In the rows, 128 means zero.
The rows of Y fall into 4 groups, and each row is roughly a mix of its group's hidden directions.
Y, 156 rows:
112	157	108	159	124	126	112	161	97	110	161	130
111	134	148	95	126	124	143	133	149	106	174	160
102	136	131	138	132	174	134	122	125	101	116	80
117	110	135	135	110	181	134	118	129	148	111	169
146	120	140	136	138	82	118	110	140	116	86	97
141	155	109	171	140	116	93	156	103	130	139	117
125	163	87	128	129	111	102	141	145	91	136	107
89	137	115	76	98	119	147	126	136	120	111	130
136	129	90	111	85	168	142	120	128	128	125	153
155	122	131	170	141	101	108	136	83	126	137	111
149	139	148	132	144	110	118	95	145	118	73	137
155	132	84	138	101	105	119	115	161	121	105	112
137	149	98	86	142	133	138	133	151	110	167	145
112	111	156	110	188	107	138	117	115	127	122	135
131	135	135	147	165	125	148	132	85	129	150	88
105	131	118	107	93	142	152	147	164	131	119	165
160	100	112	108	145	155	104	132	103	134	166	130
134	158	80	152	99	105	116	148	116	131	116	111
143	133	117	133	99	168	122	106	112	114	159	166
147	143	117	144	114	92	96	166	135	111	149	106
111	137	143	95	124	119	152	122	173	114	155	157
128	101	92	139	138	165	112	148	125	144	131	88
74	156	108	127	119	156	160	131	124	122	139	119
148	102	96	134	136	156	96	119	118	146	108	91
131	134	142	170	138	85	107	130	111	114	128	92
119	126	127	113	134	181	148	112	115	148	147	167
115	123	137	145	95	120	107	120	116	143	73	151
155	123	153	127	132	104	118	129	118	103	174	164
124	109	149	113	141	135	144	95	120	163	85	107
115	116	149	136	134	185	141	122	101	151	104	137
157	162	96	132	129	86	117	110	145	115	106	119
120	121	140	159	99	187	123	127	148	120	114	135
134	116	159	153	170	107	90	134	120	147	112	123
118	135	97	110	92	161	138	140	159	115	151	150
172	115	145	139	123	87	98	125	119	117	103	113
130	117	137	177	134	91	103	137	126	124	107	96
95	141	143	118	131	166	142	114	99	164	103	124
127	127	106	142	117	191	120	137	150	138	149	143
121	110	160	97	154	113	124	149	138	141	82	118
154	150	102	92	139	141	125	116	125	117	174	150
121	132	108	129	108	185	141	118	129	146	119	165
107	105	148	118	111	157	129	171	127	115	165	114
95	122	137	121	115	137	140	126	142	133	64	114
104	160	96	147	111	129	115	165	114	101	151	126
144	108	134	150	159	88	104	136	121	129	132	86
131	114	142	127	105	102	110	98	130	143	120	184
151	117	156	137	155	149	130	90	119	164	106	116
138	105	134	108	117	145	158	127	118	123	164	178
93	143	83	137	101	140	120	156	145	106	138	125
165	127	139	154	125	83	87	132	130	125	112	133
180	97	94	140	131	130	100	118	137	129	142	136
94	137	126	99	126	161	166	127	121	120	121	91
114	143	99	108	101	99	154	143	125	111	162	152
156	110	132	173	119	103	91	134	123	149	106	128
109	128	142	86	155	150	164	147	138	149	145	114
110	102	157	96	157	158	149	120	144	153	124	144
128	127	147	140	132	75	105	141	163	105	117	109
123	115	129	125	168	131	158	107	133	84	144	100
165	111	131	103	161	121	133	93	133	126	138	165
144	134	96	144	99	171	123	122	124	150	117	164
133	126	90	111	88	160	138	125	157	121	142	152
160	136	117	149	150	115	97	117	119	117	131	77
91	159	148	124	107	101	163	122	136	117	100	122
159	128	97	108	78	118	127	123	129	102	105	122
137	146	93	105	100	121	137	141	117	99	172	119
82	137	147	103	129	154	150	160	119	155	133	122
126	139	130	125	123	168	108	113	178	136	109	157
171	149	97	141	111	93	98	128	130	126	133	147
121	97	113	122	162	106	141	153	148	105	148	94
120	138	128	162	141	95	86	132	108	116	107	99
135	154	107	123	105	113	127	103	151	114	82	157
116	128	139	148	143	178	118	141	158	145	93	123
112	135	146	157	157	108	86	141	106	131	110	101
101	116	138	72	154	132	143	145	145	135	148	113
129	128	103	127	107	129	173	121	132	94	153	92
124	127	168	106	154	171	132	137	138	153	101	135
83	139	144	143	125	152	129	148	107	129	116	83
142	151	123	103	157	75	135	103	126	112	138	121
116	150	139	95	109	142	157	109	123	127	158	170
127	149	83	116	133	124	158	85	117	144	107	132
157	139	95	110	125	127	149	115	127	103	178	119
142	115	107	126	164	126	90	138	140	146	127	82
162	107	156	88	143	125	142	95	142	138	124	148
117	136	111	142	122	165	140	142	75	154	125	112
130	133	94	139	101	116	106	155	164	93	143	141
131	131	143	149	120	164	85	133	143	150	89	129
139	131	108	167	115	117	113	129	136	138	78	97
170	155	109	136	133	78	103	122	118	122	128	128
118	126	144	153	146	144	111	137	75	130	158	104
163	119	142	112	165	108	99	110	160	140	121	110
94	152	98	116	126	157	162	117	100	146	129	144
100	130	162	137	148	143	123	140	78	146	152	121
178	132	133	138	120	106	92	116	145	119	113	159
126	154	93	124	142	109	122	141	139	87	163	105
114	125	159	102	138	133	163	112	162	150	99	143
160	143	109	151	108	100	107	137	116	101	164	140
108	133	152	106	129	120	157	94	120	147	83	113
111	110	158	162	150	83	116	144	109	138	117	120
156	148	111	134	162	106	85	126	119	113	158	119
137	133	123	129	106	163	135	132	93	121	158	175
128	130	166	113	131	90	146	94	136	132	92	140
144	127	113	160	130	99	84	154	124	102	150	123
88	148	149	101	118	155	137	133	140	136	114	169
86	146	149	94	151	119	152	138	122	108	156	127
138	156	117	139	155	132	87	137	110	111	170	113
176	107	124	153	124	132	89	135	160	125	128	144
155	129	103	128	106	77	111	138	135	108	130	97
92	145	149	113	119	125	142	116	119	132	144	185
130	137	158	114	168	75	126	118	120	112	133	113
137	128	134	152	152	145	98	129	111	158	86	100
144	146	88	156	89	103	118	118	128	105	127	107
136	147	128	90	116	163	159	127	148	114	163	142
160	134	94	112	139	157	92	150	101	142	137	131
108	131	148	132	124	127	154	100	137	145	74	103
140	107	130	101	130	136	163	112	152	124	140	179
120	133	152	144	138	68	128	129	125	110	127	92
121	113	140	148	150	121	102	131	115	140	92	77
136	139	185	138	155	91	107	134	121	120	124	130
162	123	137	98	137	170	135	101	118	154	144	147
128	113	162	125	159	134	140	87	113	143	91	141
122	124	139	111	112	161	161	110	147	131	141	177
137	119	142	96	164	101	142	118	101	144	155	157
156	95	116	111	117	145	87	149	159	134	125	147
103	105	140	152	108	140	172	114	115	93	144	137
170	105	109	148	134	149	85	105	134	137	116	120
94	112	141	94	147	123	129	158	160	122	95	123
110	136	137	82	115	128	168	122	159	123	130	157
113	169	93	124	130	141	137	134	112	142	163	161
136	161	134	181	126	154	112	129	100	137	141	144
166	107	126	114	118	93	117	126	164	104	145	152
155	124	127	143	149	79	109	115	101	134	123	95
98	140	168	108	128	118	165	131	139	117	153	157
101	132	120	93	107	156	164	129	149	132	97	115
137	131	147	138	145	66	108	133	131	114	116	100
152	120	161	160	142	127	95	119	115	155	101	149
92	160	116	156	118	119	122	140	140	129	91	94
93	129	137	100	121	137	158	99	132	148	87	117
135	133	161	129	176	80	117	118	120	128	139	124
111	103	186	137	151	105	118	138	129	121	113	112
137	146	111	164	116	86	111	151	114	100	151	128
113	121	146	106	137	163	164	94	129	159	109	118
93	116	145	134	157	156	137	143	160	163	109	123
124	154	109	119	90	115	122	144	163	91	132	151
105	144	152	130	117	94	181	120	128	131	101	128
136	109	111	125	107	85	162	131	160	114	132	158
100	120	148	113	150	176	152	131	149	128	110	104
159	122	105	106	111	173	127	115	118	137	127	167
117	131	124	112	126	181	127	152	150	129	158	160
148	146	111	117	125	70	128	123	151	118	103	106
135	138	134	135	154	100	109	126	77	129	167	126
95	110	97	129	118	136	161	125	137	139	119	80
129	137	145	149	118	88	138	84	120	135	88	124
141	124	151	65	138	111	151	105	139	126	131	129
146	129	172	123	149	132	125	116	92	152	144	163
91	133	151	115	134	175	147	138	116	154	107	136
142	126	91	118	98	82	118	135	127	97	141	113
One row of each group comes first, with its name. Which group is each row after those in?
126	128	115	115	84	148	148	142	163	135	132	168
M
137	133	138	117	127	77	118	136	136	89	167	132
Q
150	105	142	115	117	89	109	119	160	119	120	168
C
83	130	125	128	120	111	135	162	162	109	147	100
T

142	135	179	114	135	116	137	105	138	134	121	175
C
93	128	141	100	134	147	165	107	116	144	154	156
C
95	149	105	137	112	135	133	132	126	87	118	85
M
94	121	152	108	146	156	163	101	117	134	102	139
T
166	122	122	149	134	128	131	113	151	158	82	149
Q
101	121	113	112	125	109	168	132	163	101	102	109
M
104	128	171	131	168	102	130	139	99	130	133	105
T
168	108	102	121	140	158	106	117	116	157	100	117
Q
113	106	151	157	126	176	125	130	124	155	98	143
T
113	114	94	135	88	162	107	118	111	105	122	107
Q
165	131	127	138	128	87	109	99	139	122	86	131
T
166	119	114	107	144	108	124	119	169	128	131	167
M
134	116	124	133	103	174	140	110	163	107	119	160
M
